The rows of Z fall into 5 groups, and each row is roughly a mix of its group's hidden directions.
Z, 175 rows:
2	-9	-6	7	-28	-40	-22	39	18	-24
-3	-5	-18	35	-30	18	46	-6	22	7
-6	-7	-33	-23	35	17	-15	39	23	-1
-2	8	-8	-6	41	-27	-25	6	-5	47
-41	-35	-9	5	-7	8	-16	-10	45	1
-16	34	31	-25	0	18	-21	26	18	-27
-23	-24	-3	-3	-46	-3	37	5	27	7
23	25	9	9	-58	1	20	16	-3	-12
34	10	-1	-4	41	14	-17	1	-37	27
28	44	-6	27	-14	-18	-5	38	2	9
-27	-30	-4	0	47	-7	-19	-31	16	4
-29	-6	-1	-47	3	23	4	-32	13	-25
-21	-5	58	9	-3	7	-37	6	-7	7
7	24	-13	-12	26	-10	-25	23	-27	44
10	9	-40	-13	-8	-2	-28	49	16	-5
27	-30	11	-15	-44	20	25	17	15	5
26	16	2	-11	2	9	-5	12	27	59
8	-27	13	8	9	17	16	-62	-2	-5
-27	-37	16	12	-28	-12	44	-11	9	-2
2	-12	2	14	-49	-5	34	9	23	-31
-13	-29	-12	3	3	-29	-22	46	29	-7
23	21	-4	50	-14	-25	-8	30	-10	14
-37	-22	5	-3	-24	28	-32	30	2	17
-16	-5	3	-2	46	-11	-39	-27	10	25
6	-42	-7	27	-1	9	24	-42	-20	12
-12	13	7	-22	46	26	31	-5	-8	29
-5	-4	-1	21	48	-40	8	7	-24	21
11	11	-16	-14	-25	-9	16	59	-16	-2
-20	-4	-8	6	52	12	21	29	9	-27
35	12	-12	9	24	-25	29	-38	1	-20
-16	10	17	-5	47	28	34	-5	-9	21
8	-18	-26	4	-13	-7	46	-44	-4	-11
19	-6	0	-10	-53	-37	-29	0	6	4
-6	-21	-38	5	48	12	23	11	0	20
25	54	-7	-25	9	24	5	-8	-23	3
9	28	-4	-19	19	17	-19	25	-50	8
-24	-55	12	15	-19	-22	19	-3	15	-9
9	41	29	11	3	-44	-7	8	3	-27
-3	32	-31	-12	28	44	-1	25	-2	1
18	-3	-57	-3	-2	-11	42	-5	-1	-2
18	4	-3	26	-29	-35	47	11	-4	6
17	27	-1	-4	20	4	-12	13	30	53
-34	8	14	13	42	-14	13	-15	-27	28
-2	-8	45	-9	21	16	21	-44	-5	15
-45	-21	-10	-23	-27	11	3	-7	39	-4
-7	-29	-3	28	-21	7	36	-9	-34	-27
-30	-25	-9	-7	-47	-4	24	11	28	11
-42	-22	6	-6	-27	-5	-27	39	-3	14
41	-11	-27	-1	7	-24	33	-14	-15	-28
45	26	6	7	24	-5	0	11	-43	11
31	34	-1	0	41	12	-28	-5	-28	2
-7	-10	-16	6	16	14	5	33	51	30
-7	8	15	-7	49	-10	-43	-16	1	23
38	0	-6	8	26	12	35	-42	-11	5
-28	-62	-1	-7	3	7	-2	-6	9	24
-28	-4	-44	45	6	13	-2	19	-9	7
-12	31	25	3	32	37	26	-6	-11	-24
-4	-33	3	14	15	-18	24	-31	43	14
26	51	12	30	4	-16	4	1	-20	-22
8	-4	-39	-25	13	14	-29	37	23	11
-4	7	-7	-31	12	6	-48	-7	25	36
-41	-19	27	9	14	-2	-9	20	18	41
-8	31	-1	-1	-11	-15	-18	-40	-28	-37
30	-20	8	3	16	-5	2	18	-5	59
15	-15	-23	7	-2	-13	39	-50	0	-17
-16	-11	-9	21	-37	13	-53	-3	13	-1
-39	-44	-3	1	-7	1	-8	-7	44	-1
36	-21	-14	8	0	12	-1	33	26	40
-16	-12	-14	25	-37	14	-51	-5	10	2
2	27	-5	-16	9	22	-24	29	-50	-6
-32	-9	-31	38	16	-16	-3	-15	-7	-35
13	-19	-2	17	0	-8	31	-58	-4	-15
-3	-53	-20	18	5	25	3	-20	-14	26
-8	8	9	3	49	44	26	-14	-8	-1
-29	-32	-19	-15	-16	31	-15	29	-2	28
22	-36	22	-19	-37	16	30	16	0	9
11	13	-20	2	19	-9	20	30	-51	22
7	-20	-10	5	37	11	-42	10	-13	37
23	24	-14	-13	-3	8	21	31	-49	12
-4	-32	3	17	14	-19	27	-32	40	15
-21	-5	-28	-34	-7	16	-38	22	20	23
-2	-11	-17	10	30	-6	-56	10	26	-11
-34	-42	-7	15	41	0	5	-15	4	-20
-15	-16	1	14	55	-39	-4	5	-6	15
-19	-28	5	31	-34	-27	-14	-12	-2	34
20	23	-15	-18	36	34	-25	-3	-4	30
19	18	-6	-12	41	27	-22	-4	-27	31
-47	41	9	-6	9	-1	5	-28	0	-22
-27	-15	14	-14	19	-6	-36	29	26	-30
11	18	45	10	-1	-30	-21	-23	33	-1
-32	41	-19	27	32	-9	-9	-19	6	-11
-3	30	-2	-20	-47	21	8	-18	30	-13
-6	-41	12	14	-27	-44	-7	-16	5	22
-32	-23	-5	-13	-19	32	-21	35	-3	27
-32	-8	-25	9	18	7	-17	46	17	25
26	-18	-45	33	4	-10	-32	7	2	-13
-32	-5	16	-12	-33	-37	-1	-17	14	-33
-28	-64	0	-7	3	4	-3	-4	2	23
-9	23	18	-9	3	13	-34	54	-1	16
12	26	3	-28	-40	23	3	-14	23	32
8	18	17	-45	-37	16	0	-5	29	17
-31	-17	48	16	-26	14	-24	-15	-2	-4
0	-2	15	-18	-17	28	-25	-28	50	3
41	43	4	-6	4	-4	13	9	-40	-3
1	1	14	-18	-28	39	-23	-18	42	-8
8	38	4	-13	-13	16	-28	31	-39	-10
34	33	31	17	27	-16	6	-25	-3	-17
-6	11	-21	-32	-26	-20	38	-20	15	-28
-1	0	-1	-5	-17	-35	-21	49	22	-25
26	11	-6	-25	48	24	33	-1	-5	2
1	41	-3	6	31	-1	-5	10	37	37
40	5	-16	-10	6	2	-36	17	18	39
-27	16	46	-29	-5	11	35	-9	-8	9
-24	-53	18	4	4	-1	25	-32	5	-11
20	-3	14	-5	-51	-13	-23	-30	-6	26
13	3	0	27	-25	-15	48	7	-29	-23
-18	1	11	-29	15	22	-50	23	13	-17
-38	-46	-6	-15	-13	10	3	-10	35	6
16	29	36	16	6	-39	9	-22	-4	-26
-22	-8	-22	5	24	6	-12	52	19	25
-15	-66	11	19	9	-16	-3	-4	4	4
27	15	-25	35	-22	5	10	-16	-26	-35
0	39	13	6	5	0	9	-32	5	-51
-9	-35	-1	19	-25	-5	26	-16	-31	-35
22	-23	4	12	34	-6	1	28	-5	48
4	-28	4	18	-37	-45	0	-29	-8	-8
20	-9	15	16	44	-11	-23	-13	-39	-15
32	-12	10	-23	25	-5	-31	27	-7	35
-21	11	16	5	53	-3	6	11	-8	40
-24	-23	-34	-31	37	15	-16	17	-13	3
19	32	10	5	3	-36	19	-29	10	-38
29	-33	6	-5	-10	13	17	37	25	30
-9	-36	-2	16	10	-14	25	-31	43	12
-20	-29	-11	-2	24	7	22	27	-24	-41
6	2	-28	-16	-15	26	24	33	-41	-13
-18	-16	-27	3	4	14	-41	37	27	13
22	-14	18	49	37	-17	-12	-8	-13	-3
-9	-50	-30	13	-7	31	6	-17	-8	22
36	-16	-15	10	-6	15	4	32	32	36
-6	-14	15	27	17	-4	8	-62	10	-4
19	-52	-13	19	-23	-9	5	3	-22	-27
15	-41	1	-14	28	-21	-35	21	-19	13
-7	10	16	-29	29	8	-10	19	17	51
-12	56	3	-6	-4	7	0	-16	19	-38
-39	-32	3	-4	-30	36	-21	10	2	15
-2	-19	-37	-17	0	49	3	16	1	28
-20	30	-21	24	42	-21	-27	-13	0	-7
-19	-14	-22	-21	41	3	-33	9	7	32
0	33	-8	-28	14	7	-34	29	32	-16
-17	-12	2	1	55	-26	-26	4	8	24
9	5	-16	-17	36	23	-42	7	-15	32
15	-27	-11	-4	-33	-45	-24	16	15	14
-13	9	-20	-4	-6	-50	-20	13	25	-34
23	-3	-31	2	-39	-12	-38	14	10	-23
19	13	5	2	-57	5	28	18	2	-24
17	7	-40	-18	8	3	-19	50	17	-1
28	24	20	22	31	2	14	-33	-20	-25
37	1	-41	0	-9	-24	26	-15	-23	-19
-7	46	5	-28	-10	-8	-14	41	18	-15
36	-13	-18	14	-3	11	1	29	33	37
30	-38	-18	31	22	-18	-11	17	-15	22
19	58	-11	-19	11	14	-21	12	-18	5
-11	15	-19	-42	-45	15	23	6	12	2
24	-37	22	-33	-38	13	13	15	-4	5
16	46	-18	-44	-6	23	-2	7	-15	7
-29	-55	15	4	7	-5	9	-28	11	-16
-42	-15	-20	-7	-42	3	-17	29	12	-4
-1	-2	18	-18	-12	26	-29	-29	48	1
1	-13	-1	27	-13	3	49	-4	-26	-38
5	28	17	-2	3	36	19	-44	-26	10
-38	-4	27	-12	0	-9	17	-19	-32	-38
-11	41	17	-42	-18	2	-20	-28	-2	-8
25	55	-15	-9	9	8	-27	23	-9	9
16	24	19	4	2	8	41	-39	-32	-3
5	11	23	-11	-24	10	54	-14	-27	12
One row of each group comes first, with its name. Which group is each row after those in?
13	-32	7	-2	14	7	14	37	22	45
X
-14	35	-1	-32	-11	0	-23	40	24	-14
T
33	60	-1	2	-4	-6	5	7	-10	-23
Y
21	4	-13	26	-22	-13	46	-29	-16	19
E
-21	-9	41	20	8	-12	34	-35	-16	1
M

24	-20	-43	29	3	-11	-31	11	6	-22
X
11	-16	-46	-14	26	16	-13	27	14	28
M
18	10	41	6	0	21	35	-22	-30	18
T
40	29	-33	-9	32	-11	21	17	-2	4
T
-20	8	0	15	-53	-16	-38	2	3	-16
M
-20	-24	-10	-3	-4	38	-27	34	-4	32
T
-6	-35	-7	8	16	-15	24	-34	39	19
E
-25	2	-25	-30	-43	7	-4	24	28	11
Y
13	-18	19	-35	-47	24	20	7	11	8
X
-32	15	43	-33	-6	15	31	-7	-6	2
X
-8	20	8	-3	-38	-5	48	-10	22	-26
Y
